In the data rows, zero lies at 7.5, halfway between 7 and 8.
Here are some points, each followed by its number:
array([ 8,  6,  2,  0,  6,  7,  8, 10]) 0
array([ 7,  6,  3,  5, 10,  3,  3, 10]) 1
array([9, 9, 7, 8, 8, 9, 6, 8]) 2
array([ 9,  7,  3,  6, 10,  8,  7, 10]) 3
array([ 7, 15,  8,  7,  6, 14, 10,  2]) 4
array([ 9,  9,  9,  7,  5, 10,  9,  6]) 5
array([ 8,  3,  8, 11, 10,  6,  7,  9]) 6
array([ 7,  6,  5,  8, 11,  4,  2, 11]) 7
array([ 6,  9, 11,  9,  6,  6,  9,  4]) 8
array([12,  0,  9,  7,  6,  8, 13, 12]) 9
array([3, 8, 9, 8, 5, 5, 5, 4]) 10
array([ 6,  6,  5,  9, 12,  7,  6,  9]) 11
array([ 8,  5,  7,  8,  8, 11, 10, 10]) 12
array([11,  9,  9, 12, 11, 14,  9,  8]) 13
array([12,  5, 10,  6,  4,  6, 12, 11]) 14
array([ 6,  8,  4,  6, 10,  4,  3,  9]) 15
array([8, 6, 4, 3, 7, 8, 8, 9]) 16
array([11,  8,  8,  6,  5,  2,  1,  8]) 17
array([ 5,  4, 10,  9,  6,  5,  4,  6]) 18
array([10,  9,  9,  9,  7,  9,  7,  7]) 19
array([10, 10,  8,  8,  7,  7, 10, 10]) 20
array([ 1,  9, 12,  8,  4,  5,  6,  2]) 21
array([ 7,  8,  6, 10, 11,  5,  4, 10]) 22
array([11, 11,  9,  9,  8,  9, 12,  9]) 23
array([ 8,  6,  2,  4, 10,  5,  7, 10]) 24
array([12,  2, 10,  6,  4,  7, 12, 10]) 25
array([ 1,  7, 12,  4,  0,  8,  7,  3]) 26
array([ 8,  7,  2,  5, 10,  6,  7, 11]) 27
array([ 7, 12, 11,  9,  5,  7,  9,  3]) 28
array([ 7,  7,  3,  9, 15,  5,  3, 10]) 29
array([ 7,  3, 10, 11,  9,  6, 12,  8]) 30
array([10, 12,  8,  7,  7, 14,  9,  6]) 31
array([ 9, 10, 10, 10,  7,  9,  8,  6]) 32
array([10,  6,  3,  4,  8, 10, 10, 11]) 33
array([ 8,  7,  3, 10, 14,  7,  5,  9]) 34
array([ 9,  3,  5,  9, 11,  5,  6, 11]) 35
array([6, 9, 9, 9, 8, 7, 8, 4]) 36
array([ 4,  9, 10, 13, 10,  4,  3,  3]) 37
array([ 9, 11,  7,  5,  5, 12,  9,  7]) 38
array([13,  5,  8,  9,  9, 11, 10, 10]) 39
array([ 3,  5, 11,  7,  4,  4,  7,  4]) 40
array([13,  1, 10,  5,  3,  8, 13, 11]) 41
array([ 8,  4,  9, 12, 10,  6,  7,  9]) 42
array([11,  8,  8, 11, 11, 11,  6,  8]) 43
array([ 1, 12, 10, 13, 10,  2,  3,  2]) 44
array([ 8, 15, 11,  9,  5, 11, 13,  4]) 45
array([11, 10,  9,  9,  7,  9, 12,  9]) 46
array([ 9, 13,  8,  5,  5, 15, 13,  5]) 47
array([ 1,  6, 12,  6,  1,  9,  9,  3]) 48
array([ 8,  7,  2,  9, 14,  6,  6, 10]) 49
array([ 8,  6,  4,  0,  4, 10, 10,  9]) 50
array([11, 11, 10,  8,  6,  9, 11,  9]) 51
array([ 3,  7, 11,  9,  5,  4,  6,  4]) 52
array([ 0, 11, 12,  7,  3, 10, 10,  0]) 53
array([ 3, 10, 12,  8,  4,  2,  5,  2]) 54
array([ 9,  7,  3,  5,  9,  9,  7, 10]) 55
array([ 6,  8,  5,  9, 12,  5,  4,  9]) 56
array([ 1, 10, 12, 10,  6,  4,  4,  1]) 57
array([13,  4,  9,  6,  4,  7, 12, 11]) 58
array([ 1,  7, 12,  6,  2,  6,  5,  3]) 59
array([ 7,  7,  2,  0,  2, 10, 11,  7]) 60
array([ 7,  8,  5,  8, 11,  6,  5, 10]) 61
array([11,  2, 10,  9,  6,  3, 11, 11]) 62
array([ 8,  6,  2, 10, 15,  5,  4, 10]) 63
array([10, 11,  9,  8,  7,  8,  5,  7]) 64
array([12,  5,  7,  9,  9,  9, 10, 11]) 65
array([ 0, 11, 12,  8,  4,  5,  8,  0]) 66
array([10,  8,  8, 12, 12,  4,  6, 11]) 67
array([10, 10,  8, 10,  9,  7, 10, 10]) 68
array([ 2,  7, 12,  7,  2,  7,  8,  4]) 69
array([ 9,  7,  4,  9, 13,  7,  7, 10]) 70
array([ 9,  4,  2,  3,  8,  0,  0, 10]) 71
array([ 8,  6,  4,  5,  8,  5,  5, 11]) 72
array([ 7,  7,  5,  9, 11,  4,  3, 10]) 73
array([ 9,  3,  2,  6, 12,  1,  4, 13]) 74
array([ 7,  8,  5, 11, 13, 15, 12, 10]) 75
array([ 7, 15,  9,  5,  3, 10,  6,  3]) 76
array([10, 11,  8,  7,  6, 11,  8,  6]) 77
array([ 9,  6,  2,  5, 11,  9,  8, 11]) 78
array([ 8, 10,  9, 10,  8,  9,  7,  6]) 79
array([10, 11,  8,  7,  7, 12,  9,  6]) 80
array([ 9,  6,  2,  0,  3,  6,  6, 10]) 81
array([ 7, 12, 11,  6,  3,  9,  9,  4]) 82
array([ 1, 11, 11, 12,  8,  3,  2,  1]) 83
array([ 7,  5,  5, 10, 12,  4,  3, 10]) 84
array([ 8, 11,  9,  9,  8,  8,  8,  8]) 85
array([ 8, 10, 11, 10,  7,  5,  9,  5]) 86
array([ 4,  9, 11,  9,  6,  6,  6,  4]) 87
array([ 7,  3,  9, 11,  9,  5,  4,  9]) 88
array([10,  5,  9,  8,  7, 11, 13,  9]) 89
array([10, 11,  8, 10, 10, 13,  7,  6]) 90
array([10, 12, 11,  7,  4, 11, 14,  7]) 91
array([ 8,  5,  6,  8, 10,  3,  4, 10]) 92
array([12,  4,  9,  5,  4,  9, 14, 10]) 93
array([ 9, 12,  8,  6,  5,  6,  3,  5]) 94
array([ 9,  5,  2,  4,  9,  9,  8, 12]) 95
array([ 3,  6, 11,  9,  5,  6,  4,  4]) 96
array([ 5, 15, 12,  8,  4,  9,  9,  0]) 97
array([11,  9,  8,  7,  6, 11, 10,  7]) 98
array([ 9,  2, 10, 10,  8,  5, 11,  9]) 99
array([ 7,  6,  4,  8, 12,  0,  1, 11]) 100
array([ 7,  8,  1,  4, 10,  7,  6,  8]) 101
array([ 3, 10, 11,  9,  5,  5,  5,  2]) 102
array([12,  7,  8, 11, 11, 12,  6,  9]) 103
array([7, 6, 4, 1, 5, 8, 8, 9]) 104
array([ 7,  7,  4,  6, 10,  5,  3, 10]) 105
array([ 7, 15, 10,  7,  5, 12, 10,  1]) 106
array([ 8,  6,  2,  4, 10,  6,  5, 10]) 107
array([ 6,  5, 10, 15, 13,  2,  5,  6]) 108
array([10, 11,  9,  7,  5,  8, 10,  9]) 109
array([ 2, 10, 10,  8,  5,  1,  4,  3]) 110
array([ 4, 15, 11,  7,  3,  9,  7,  0]) 111
array([ 8,  6,  2,  0,  5,  6,  7, 10]) 112
array([ 8,  5,  3,  9, 13,  3,  3, 11]) 113
array([ 2, 11, 11, 13,  9,  4,  4,  2]) 114
array([ 7,  7,  1,  2,  8,  7,  6, 10]) 115
array([ 1, 11, 12, 12,  7,  2,  2,  1]) 116
array([ 3,  7, 11,  7,  4,  9,  9,  5]) 117
array([ 9,  6,  1,  0,  6, 13, 12, 11]) 118
array([ 7,  6,  4, 10, 14,  5,  4,  9]) 119
array([9, 7, 4, 1, 5, 9, 9, 9]) 120
array([ 9,  8,  9, 11, 10, 13,  8,  7]) 121
array([10, 10,  9, 11, 10, 12,  7,  7]) 122
array([ 8,  2, 10, 13, 10,  3,  5,  8]) 123
array([ 9,  1,  9, 13, 12,  7, 10, 11]) 124
array([ 8,  9, 11, 11,  8,  8, 10,  5]) 125
array([ 7,  8,  5, 10, 12,  5,  4, 10]) 126
array([ 8,  7,  5,  7, 10,  3,  2, 11]) 127
array([14,  3,  8,  8,  8, 10, 12, 12]) 128
array([ 7,  7,  1,  0,  6, 11, 10,  8]) 129
array([ 8,  7,  4,  9, 13,  9,  5, 10]) 130
array([3, 7, 9, 5, 4, 7, 6, 4]) 131
array([ 9, 14,  8,  6,  5, 13,  9,  4]) 132
array([ 8,  2,  9, 10,  8,  4,  9,  9]) 133
array([ 6, 15, 10,  8,  5, 10,  9,  2]) 134
array([13,  4,  8,  8,  7,  9, 13, 11]) 135
array([ 8,  6,  2,  4,  9,  7,  7, 10]) 136
array([13,  3,  9,  5,  4,  6, 12, 11]) 137
array([ 7,  2, 10, 11,  8,  3,  4,  8]) 138
array([ 4, 10, 11, 11,  7,  4,  4,  3]) 139
array([ 8,  7,  2,  3,  9,  6,  7, 10]) 140
array([ 1, 11, 13,  8,  3,  0,  4,  1]) 141
array([11,  5,  9, 10,  9,  7,  7, 10]) 142
array([ 3,  7, 10,  8,  6,  7,  8,  5]) 143
array([ 8, 12,  9,  7,  6, 13,  9,  4]) 144
array([10, 10,  9,  9,  7,  9,  6,  7]) 145
array([ 6,  7,  5,  9, 12,  5,  4,  8]) 146
array([11,  3, 10,  7,  5,  8, 13, 10]) 147
array([ 7,  2, 10, 10,  8,  3,  8,  8]) 148
array([7, 7, 5, 6, 9, 7, 6, 9]) 149
array([ 1,  7, 11,  7,  3,  5,  5,  2]) 150
array([15,  3,  9,  9,  8, 14, 15, 13]) 151
array([ 9, 10,  7,  8,  9, 11,  7,  7]) 152
array([ 8,  8,  3,  6, 10,  5,  4,  9]) 153
array([ 8,  6,  2,  0,  6,  9,  9, 10]) 154
array([ 7,  8,  6, 10, 11,  5,  4, 10]) 155
array([11,  4,  9, 12, 11,  8,  8,  9]) 156
array([6, 7, 6, 8, 9, 5, 5, 8]) 157
array([ 7,  5,  3,  3,  8,  2,  2, 10]) 158
array([10,  2,  9, 10,  9,  9, 12,  9]) 159
array([ 8,  6,  2,  1,  6,  8,  8, 10]) 160
array([ 2, 10, 11,  8,  5,  6,  7,  3]) 161
array([ 8,  7,  2,  3,  9,  8,  8, 10]) 162
array([13,  4,  9,  6,  4, 11, 15, 11]) 163
array([ 7,  6,  2,  5, 10,  4,  3, 11]) 164
array([ 2, 11, 11,  9,  5,  6,  7,  2]) 165
array([6, 8, 7, 9, 9, 5, 4, 7]) 166
array([ 5,  8,  3,  8, 12,  6,  7,  7]) 167
array([13,  2,  9,  6,  5, 13, 14, 12]) 168
array([ 7,  3, 10, 11,  9,  6,  6,  7]) 169
array([ 7,  9, 10,  9,  6,  8, 10,  5]) 170
array([ 8,  6,  5, 11, 13,  3,  3, 11]) 171
array([13,  4,  8,  8,  8, 12, 14, 10]) 172
array([ 9, 13,  9,  6,  4, 10,  9,  4]) 173
array([12,  4,  8, 11, 11, 11,  9, 11]) 174
array([ 2,  9, 11, 11,  7,  4,  5,  3]) 175
array([ 0,  9, 11,  5,  0,  7,  7,  1]) 176
array([ 7,  6,  5,  8, 11,  5,  3, 10]) 177
array([14,  4,  8,  3,  3, 12, 12, 12]) 178
array([ 3, 11, 11, 10,  6,  5,  5,  2]) 179
array([13,  4,  8,  9,  8, 12, 12, 11]) 180
array([ 7,  8,  5,  9, 12,  3,  4, 10]) 181
array([10,  5,  9,  8,  6, 11, 13,  9]) 182
New points follow, each followed by the numbers of its two nearest points above by angle, nearest first.
array([12,  4,  8,  4,  3,  8, 13, 10]) 93 41
array([3, 7, 9, 6, 4, 8, 9, 5]) 48 117
array([ 7,  4,  9, 12, 10,  2,  7,  8]) 123 108
array([ 1,  8, 12,  7,  3,  7,  9,  3]) 69 143
array([ 9, 13,  8,  6,  5, 13,  9,  5]) 132 144
array([ 8, 10, 11, 11,  8,  8, 11,  5]) 125 170
array([13,  5,  8, 12, 12, 13, 12, 11]) 174 39
array([ 9,  4,  9, 13, 11,  6,  7,  8]) 42 6
array([ 9, 10, 10,  9,  6,  0,  2,  7]) 17 110
array([11, 11,  9,  9,  8,  9, 11,  9]) 23 46
array([10,  9,  8, 11, 11,  6,  7, 11]) 67 68
array([ 9, 10,  8, 10, 10,  8,  9, 10]) 68 23
array([ 7, 15,  8,  6,  5, 10,  7,  2]) 76 134
array([ 9,  7,  7,  9, 10,  5,  5, 11]) 171 67
array([ 9,  1, 10, 11,  9,  3,  8, 10]) 133 148
array([ 7, 10,  8,  8,  8,  6,  9,  5]) 36 28
array([ 3,  9, 11,  7,  3, 10,  9,  3]) 53 117
array([ 5,  6, 11,  8,  5,  9,  9,  6]) 117 48
array([ 8,  2, 10, 12, 10,  3,  5,  9]) 123 88
array([12,  4,  8,  9,  9, 10,  9, 12]) 65 174
array([ 8, 10, 10, 10,  8,  8, 10,  5]) 125 170
array([9, 9, 7, 7, 7, 9, 6, 7]) 2 77
array([10,  3, 10, 10,  8,  6,  6, 10]) 142 6
array([9, 8, 8, 9, 8, 8, 6, 8]) 43 103
array([ 9,  4,  2, 10, 15,  2,  3, 13]) 113 171
array([2, 8, 9, 7, 5, 9, 8, 4]) 53 117
array([ 9,  5,  2,  7, 13, 12, 10, 12]) 78 3
array([11, 11,  9, 10,  9,  9, 11,  9]) 23 46
array([ 6,  4, 10, 11,  8,  3,  2,  7]) 138 88
array([13,  4,  7,  5,  5, 10, 10, 12]) 178 168
array([ 3,  6, 11,  8,  5,  6,  4,  4]) 96 150
array([13,  5,  8, 12, 12, 13,  9, 11]) 174 103
array([ 6,  4, 10,  9,  6,  6,  5,  6]) 18 96
array([13,  4,  8, 10,  9,  9, 10, 11]) 65 39
array([11,  7,  6,  9, 11, 11,  7,  9]) 103 43
array([ 8,  9, 10,  7,  5, 11,  7,  6]) 5 144
array([10,  2, 10,  7,  5,  3,  9, 10]) 62 25
array([ 7,  3, 10, 12, 10, 11,  9, 10]) 124 159
array([ 8,  7, 10, 12, 10,  4,  9,  6]) 108 123
array([ 7, 11, 11, 12,  8,  1,  5,  3]) 139 116
array([ 8,  5,  4,  9, 13,  5,  4, 11]) 113 63
array([13,  4,  8, 11, 11, 13, 10, 11]) 174 39
array([ 9,  5,  2,  5, 11, 11,  9, 12]) 78 95
array([11,  8,  8, 11, 12, 14,  8,  8]) 13 121
array([10,  1,  2,  8, 13,  0,  3, 15]) 74 35
array([ 7,  7,  5,  9, 11,  4,  3, 10]) 73 7
array([ 2, 12, 11, 11,  7,  5,  4,  1]) 179 83
array([6, 5, 8, 9, 8, 4, 4, 7]) 138 18
array([ 3,  5, 11,  8,  5,  5,  3,  4]) 96 18
array([ 5, 15, 11,  7,  3, 13, 11,  0]) 106 134
array([6, 4, 8, 7, 6, 6, 4, 8]) 18 138
array([11,  7,  8,  8,  7,  7, 12, 11]) 135 14
array([ 5, 10, 11, 11,  8,  7,  8,  3]) 36 8
array([10, 10,  9, 11, 11, 12,  7,  7]) 122 90
array([ 7, 15, 10,  7,  4, 13,  9,  1]) 106 4
array([ 7,  7,  9, 11,  9,  7,  8,  6]) 108 125
array([ 9,  8,  3,  3,  7, 10, 10,  9]) 118 129
array([ 9,  2, 10, 11,  9,  3,  9,  9]) 133 148
array([ 8, 14,  8,  5,  5, 10,  7,  4]) 76 173
array([ 9, 10,  8, 10,  9,  6,  7, 10]) 67 68
array([ 8,  4,  4,  6,  9,  8,  7, 11]) 95 78
array([ 9,  8,  6,  7,  8,  9,  8, 10]) 33 55
array([ 9,  5,  4,  9, 13,  8,  7, 12]) 70 130
array([ 5,  9, 11, 11,  8,  7,  6,  4]) 114 139
array([ 7,  6,  4,  6,  9,  6,  5, 10]) 164 149
array([ 9, 15, 11,  8,  4, 10, 13,  5]) 45 91
array([ 1,  7, 11,  6,  1,  6,  6,  3]) 59 176
array([ 8,  6,  5,  7,  9,  5,  6, 10]) 74 164
array([ 8,  7,  2,  1,  6, 14, 12, 10]) 118 129
array([ 4,  5, 11,  9,  5,  6,  4,  5]) 96 18
array([ 2,  7, 12,  9,  5,  6,  8,  4]) 143 21
array([15,  1, 10,  7,  5, 13, 15, 14]) 168 151
array([12, 11, 10,  8,  5, 10, 13, 10]) 51 46
array([ 8,  6,  2,  1,  7, 11, 12, 10]) 118 129
array([ 7,  7,  5,  9, 12,  3,  2, 10]) 73 181
array([13,  5,  7,  9,  9, 11,  9, 11]) 39 65
array([ 9,  6,  4,  5,  8,  7,  8, 11]) 95 136
array([12,  5,  8, 12, 11,  8,  9, 10]) 156 174
array([2, 7, 9, 6, 4, 7, 6, 4]) 131 59
array([ 2, 12, 12,  7,  2, 11, 10,  0]) 53 111
array([ 6,  3, 10,  9,  6,  5,  4,  7]) 18 138
array([ 3,  6, 10,  5,  3,  7,  7,  5]) 26 131
array([ 8, 11, 10,  9,  6,  0,  0,  6]) 17 166
array([ 8, 13,  7,  4,  4, 10,  7,  5]) 76 173
array([15,  5,  8,  9,  9,  8, 10, 12]) 65 128
array([ 9,  7,  2,  6, 11,  3,  3,  9]) 153 1
array([ 7,  7,  4,  4,  7,  9, 10,  8]) 129 118
array([ 8, 13,  8,  7,  6,  9,  6,  3]) 76 134
array([ 2, 11, 11, 12,  9,  5,  4,  2]) 114 83
array([11,  4,  7, 11, 12,  9,  5, 10]) 156 174
array([ 8,  6,  3,  7, 12,  6,  6, 10]) 49 63
array([7, 7, 4, 2, 5, 7, 8, 8]) 104 112
array([ 9,  7,  6, 10, 12,  8,  5, 11]) 130 70
array([10,  8,  8, 12, 12, 11,  4,  7]) 43 103
array([11,  9,  8,  8,  8,  8, 10, 10]) 20 46
array([ 9,  9, 11, 11,  7,  7, 10,  6]) 125 86
array([10,  9,  9,  9,  7, 12, 10,  8]) 98 13
array([11,  9,  9, 12, 10, 12,  9,  8]) 13 122
array([10,  9,  8, 10, 11,  9,  5,  8]) 43 103
array([ 8, 10, 10,  9,  7,  8, 11,  5]) 170 45
array([11,  5,  7,  8,  9,  7,  7, 10]) 142 65
array([ 7, 14,  7,  4,  5, 10,  7,  4]) 76 173
array([ 8,  6,  2,  8, 14,  6,  6, 10]) 49 63
array([10,  0,  9, 14, 12,  9, 12, 12]) 124 159
array([ 8, 11, 11, 12,  9,  8, 10,  5]) 125 32
array([ 8,  2, 10, 13, 11,  3,  6,  8]) 123 42
array([8, 3, 8, 8, 8, 4, 8, 9]) 133 148
array([11, 12, 11,  8,  4, 11, 15,  8]) 91 51
array([ 6, 15, 11,  7,  4, 12, 11,  1]) 106 134
array([ 8,  5,  4,  3,  7,  7,  5, 12]) 72 115
array([11,  8,  8, 11, 11,  9,  6,  8]) 43 103
array([ 3, 11, 11, 10,  7,  7,  5,  2]) 179 57
array([ 9,  4,  3,  8, 13,  5,  4, 12]) 113 35
array([12,  6,  8, 13, 12, 12,  9, 10]) 174 103
array([ 8,  6,  2,  5, 10,  6,  5, 10]) 107 149
array([ 7,  5, 11, 11,  7,  9,  7,  7]) 169 42
array([ 8,  5,  2,  4, 11, 10,  7, 10]) 78 55
array([ 8, 12,  7,  6,  6, 13, 11,  6]) 47 38
array([ 9,  8,  7,  5,  5, 11,  7,  7]) 38 77
array([ 9,  9,  4,  3,  7, 15, 10, 10]) 118 38
array([ 7,  4, 10,  9,  6,  9,  7,  7]) 169 18
array([ 8, 11, 10,  8,  6,  8,  9,  5]) 28 45
array([ 8,  7,  2,  1,  7, 10,  9, 10]) 154 129
array([ 8,  9, 10, 11,  8,  8, 10,  5]) 125 170
array([12,  4,  9,  5,  3,  5, 11,  9]) 137 14
array([11,  8,  8, 10, 10,  9, 10,  8]) 13 39
array([ 6, 14,  9,  6,  4,  9,  6,  3]) 76 111
array([ 9,  3,  8,  7,  6,  7, 11,  9]) 9 25
array([ 9, 11,  6,  5,  6, 12,  8,  7]) 38 31
array([ 8,  8,  5,  9, 12,  7,  6,  8]) 34 63
array([ 9,  5,  2,  4,  9,  7,  7, 11]) 136 95
array([ 5,  7,  3,  7, 11,  6,  6,  8]) 167 149
array([10, 10,  9, 11, 10, 12,  6,  6]) 122 90
array([ 7, 15,  8,  6,  6, 13,  9,  3]) 4 132
array([ 6,  7,  3,  5, 10,  6,  5,  7]) 101 149
array([10, 12, 10,  9,  7,  8, 10,  8]) 51 23
array([ 9, 11,  9,  9,  8,  9,  7,  5]) 79 32
array([14,  0, 10,  5,  2,  9, 14, 14]) 41 25
array([11, 12, 10,  9,  6,  7, 11,  9]) 51 109
array([ 2,  6, 12,  7,  2,  6,  8,  5]) 69 48
array([ 7, 11, 11, 11,  8,  6, 10,  4]) 86 125
array([ 3,  5, 11,  7,  3,  7,  5,  5]) 59 150
array([15,  3,  8,  4,  3,  4,  8, 14]) 137 58
array([12,  6,  8,  8,  8, 10, 13,  9]) 172 151
array([11,  4,  8, 11, 11, 10, 10,  9]) 174 156
array([ 2,  6, 11,  8,  4,  6,  6,  3]) 150 59
array([ 8,  5,  2,  7, 12,  8,  8, 11]) 78 3
array([ 8, 10, 10, 10,  8,  8, 10,  6]) 125 32
array([ 8, 10,  8,  8,  7,  8, 10,  6]) 45 91
array([ 6, 15, 11,  7,  3, 12, 11,  0]) 106 134
array([13,  2,  9,  5,  4,  9, 15, 11]) 93 41
array([ 8,  7,  5,  5,  8,  5,  5, 10]) 72 158
array([11,  9,  8, 11, 11, 12,  6,  7]) 43 122
array([ 8,  6,  4,  3,  7,  4,  3, 10]) 158 71
array([13,  1,  9,  8,  6,  4,  9, 12]) 62 9
array([ 9,  4,  2,  6, 11,  4,  4, 11]) 74 164
array([ 8,  5,  4,  6,  9,  8,  6, 11]) 95 78
array([15,  4,  8,  5,  4,  8, 15, 14]) 58 93
array([10, 10,  9,  8,  6, 10,  8,  7]) 77 19
array([3, 7, 9, 8, 7, 6, 8, 5]) 143 21
array([ 5, 15, 10,  8,  5,  8,  6,  1]) 111 97
array([10, 10,  8, 10,  9, 11,  7,  8]) 122 90
array([ 8,  5,  4, 11, 15, 13,  7, 11]) 130 75
array([10, 11,  8,  8,  7, 13,  8,  7]) 31 80
array([10,  8,  8, 11, 10,  8,  9, 10]) 68 174
array([5, 9, 7, 9, 9, 5, 4, 8]) 166 157
array([11,  7,  7, 11, 12, 15,  9,  9]) 13 121
array([ 8,  6,  2,  1,  6,  6,  6, 10]) 112 0
array([ 8,  6,  3,  9, 13,  5,  5, 10]) 63 49
array([ 8,  5,  4,  8, 11,  5,  5, 10]) 113 74
array([ 8,  6,  6,  8,  9,  5,  5, 10]) 92 7
array([ 6, 15, 11,  7,  4, 12, 10,  0]) 106 134
array([ 8,  7,  6,  9, 11,  5,  5,  9]) 171 181
array([ 7,  8,  5,  8, 10,  6,  5, 10]) 61 126
array([ 8,  7,  9, 11,  9, 10,  4,  6]) 43 122
array([ 8,  5,  3,  5,  8,  4,  4, 11]) 72 164
array([ 9,  6,  2,  0,  5,  6,  7, 11]) 112 0
array([5, 8, 7, 7, 8, 3, 2, 7]) 166 157
array([ 8,  3,  8, 11, 10,  5,  7,  9]) 6 42
array([ 8,  5,  3, 10, 14,  2,  2, 11]) 113 84
array([ 8,  6,  2,  8, 13,  5,  6, 11]) 49 63
array([ 8,  7,  5,  7,  9,  5,  4, 11]) 127 105
array([ 7,  3, 10, 10,  7,  4,  9,  8]) 148 133
array([ 7, 12, 11,  8,  5,  9, 10,  5]) 45 82
array([11,  8,  8, 12, 13, 14,  8,  8]) 13 121
array([ 5, 10, 11, 12,  8,  8,  8,  4]) 36 125
array([13,  5,  8, 12, 11, 12,  8, 11]) 174 103
array([ 3, 10, 11, 13,  9,  8,  6,  3]) 114 36
array([ 4, 11, 11,  9,  6, 13, 14,  1]) 170 45
array([ 3,  9, 11,  8,  4, 13,  8,  2]) 53 117
array([ 9, 10,  7,  8,  8, 15, 10,  7]) 31 80
array([12,  1,  9,  7,  6,  7, 13, 11]) 9 147
array([13,  4,  8,  5,  4, 11, 15, 11]) 163 93
array([ 8,  7,  3,  3,  8,  8,  8, 10]) 162 160
array([ 7, 10, 11, 11,  8,  5,  9,  4]) 86 8
array([ 5,  8,  4,  8, 11,  8,  7,  6]) 167 11
array([ 7, 14, 10,  8,  5, 10,  9,  4]) 134 106
array([13,  4,  8, 12, 11, 12,  9, 11]) 174 39
array([ 7, 15,  8,  6,  5, 14, 10,  2]) 4 132
array([ 9,  2, 10, 13, 11,  3,  6,  9]) 123 42
array([ 3,  6, 11,  7,  4,  7,  8,  5]) 69 48
array([ 0, 12, 12, 10,  6,  6,  7,  0]) 165 161
array([13,  4,  8,  9,  9, 12, 15, 10]) 172 151
array([ 7,  7,  4,  5,  9,  8,  5, 10]) 149 107
array([10,  9, 10,  9,  6,  9, 12,  9]) 46 51
array([ 8,  6,  2,  1,  6, 13, 12, 11]) 118 129
array([ 1,  7, 11,  6,  2,  9,  8,  3]) 48 26
array([ 8,  6,  2,  4, 10,  8,  7, 10]) 136 162
array([ 7, 10, 10, 12,  9,  5,  8,  4]) 86 36
array([ 7,  2, 10, 11,  9,  6,  6,  8]) 169 123
array([11,  2,  9,  8,  6,  7, 12, 10]) 9 147
array([ 7,  7,  4,  9, 12,  4,  3, 10]) 73 177
array([ 6, 15, 11,  7,  3, 12, 11,  0]) 106 134
array([10, 10,  9, 10,  8, 10,  5,  7]) 145 19
array([11,  9,  8, 11, 11,  7, 10, 10]) 68 67
array([ 1,  8, 12,  7,  3,  7,  8,  3]) 69 176
array([10, 10,  9,  9,  7,  6,  6,  7]) 64 145
array([ 9,  8, 10,  9,  7,  5,  5,  7]) 17 139
array([ 9,  1, 10, 13, 11,  0,  5,  9]) 123 138
array([ 8,  8, 10,  8,  6,  5,  9,  6]) 86 8
array([ 8, 14, 12,  7,  3, 12, 12,  4]) 45 82
array([ 2,  6, 11,  8,  5,  7,  7,  3]) 143 150
array([ 8,  6,  3,  7, 12,  6,  6, 10]) 49 63
array([ 1,  6, 12,  7,  3, 15, 14,  4]) 117 48
array([ 8,  5,  7, 11, 12,  5,  5, 11]) 171 84
array([ 1,  7, 11,  6,  2,  7,  6,  3]) 59 176
array([13,  4,  8,  4,  4, 10, 15,  9]) 93 163
array([6, 7, 6, 5, 6, 4, 4, 8]) 158 71
array([ 9, 10,  8, 11, 10,  8,  9, 10]) 68 85
array([ 8,  6,  2,  6, 11,  6,  6, 13]) 27 3
array([10,  6,  8,  9,  7,  9,  8,  7]) 39 180
array([ 8,  7,  4,  4,  8,  5,  5, 10]) 72 158
array([11,  7,  8, 10, 10, 11,  7,  9]) 103 43
array([10, 10,  9, 10,  8,  9,  5,  7]) 145 19
array([ 8,  3,  8,  8,  8,  6, 10,  9]) 99 133
array([ 8,  9, 10, 11,  8,  8, 10,  5]) 125 170
array([ 9,  8,  7,  9,  9,  6,  6, 10]) 67 171
array([ 6, 15, 11,  7,  3, 14, 12,  1]) 106 144
array([8, 7, 3, 3, 7, 7, 6, 9]) 115 112
array([ 9, 13,  8,  7,  6, 12,  9,  5]) 132 144
array([12,  6,  8, 12, 12, 10, 10, 10]) 174 156
array([ 6,  8,  6, 10, 12,  2,  2,  7]) 166 146
array([10,  4,  2,  4,  9,  8,  6, 12]) 95 136
array([11,  8,  8, 11, 11, 10,  5,  8]) 43 103
array([12,  5,  7, 11, 11, 10,  7, 11]) 174 103
array([10, 10,  8,  9,  9,  7,  8, 10]) 68 20
array([7, 6, 4, 0, 4, 8, 9, 9]) 104 50
array([ 7,  2, 10, 11,  9,  6,  7,  8]) 169 6
array([14,  5,  8, 12, 11, 11, 10, 12]) 174 39
array([ 8,  7,  2,  2,  8,  7,  6, 10]) 115 140
array([12,  4,  8, 11, 11, 11, 10, 10]) 174 39
array([ 8, 13, 10,  9,  7,  9, 10,  5]) 45 134
array([ 2,  8, 10,  6,  4,  7,  8,  4]) 176 69
array([ 7,  7,  3,  9, 14,  4,  3, 10]) 29 119
array([ 8,  2, 10, 13, 10,  3,  7,  9]) 123 42
array([6, 6, 4, 1, 4, 8, 8, 8]) 104 50
array([ 8, 15, 11,  8,  4, 12, 13,  3]) 45 106
array([12,  5,  8,  6,  5, 12, 15, 10]) 163 182
array([11,  9,  8,  9,  9,  7, 11, 10]) 68 20
array([ 2,  9, 12,  8,  3,  5,  6,  3]) 21 161
array([ 9, 13, 10,  9,  6, 10, 10,  5]) 45 106
array([10,  7,  6,  8, 10,  9,  5,  9]) 130 103
array([ 8, 13, 10,  7,  5,  6,  9,  4]) 28 97
array([ 9,  3,  9,  9,  7,  6, 11,  8]) 99 62
array([ 8, 10,  8,  8,  7,  7,  9,  7]) 45 85
array([ 1,  6, 12,  5,  1,  6,  4,  2]) 59 131
array([10, 12, 10,  8,  5, 10, 12,  7]) 91 51
array([ 9,  3,  8,  9,  8,  6, 10,  9]) 99 133
array([8, 8, 4, 5, 9, 8, 6, 8]) 101 115
array([ 2,  6, 12,  7,  2,  7,  8,  4]) 69 48
array([ 1, 11, 12,  7,  2, 10, 10,  1]) 53 117
array([ 8,  9,  9, 11,  9,  7,  9,  6]) 125 86
array([ 8, 15, 11,  9,  5, 11, 13,  4]) 45 106
array([10, 10,  9,  9,  7, 10,  6,  7]) 145 19
array([13,  6,  9,  6,  4, 11, 15, 10]) 163 93
array([ 9, 14,  8,  6,  6, 13,  8,  4]) 132 144
array([ 8, 15, 11,  8,  5, 10, 12,  3]) 45 106
array([10, 10,  9, 10,  9,  7,  9, 10]) 68 20
array([ 1,  6, 12,  6,  1,  9,  8,  3]) 48 26
array([ 4,  6, 11,  8,  4,  6,  5,  5]) 96 59
array([12,  4,  7,  9, 10,  9,  9, 11]) 65 174
array([ 4, 11, 11, 12,  9,  5,  4,  4]) 114 44
array([ 8, 10, 10, 10,  8,  8,  9,  6]) 125 32
array([12,  7,  7, 11, 11, 15, 10,  9]) 13 121
array([ 7,  7,  4,  8, 12,  6,  3,  9]) 29 177
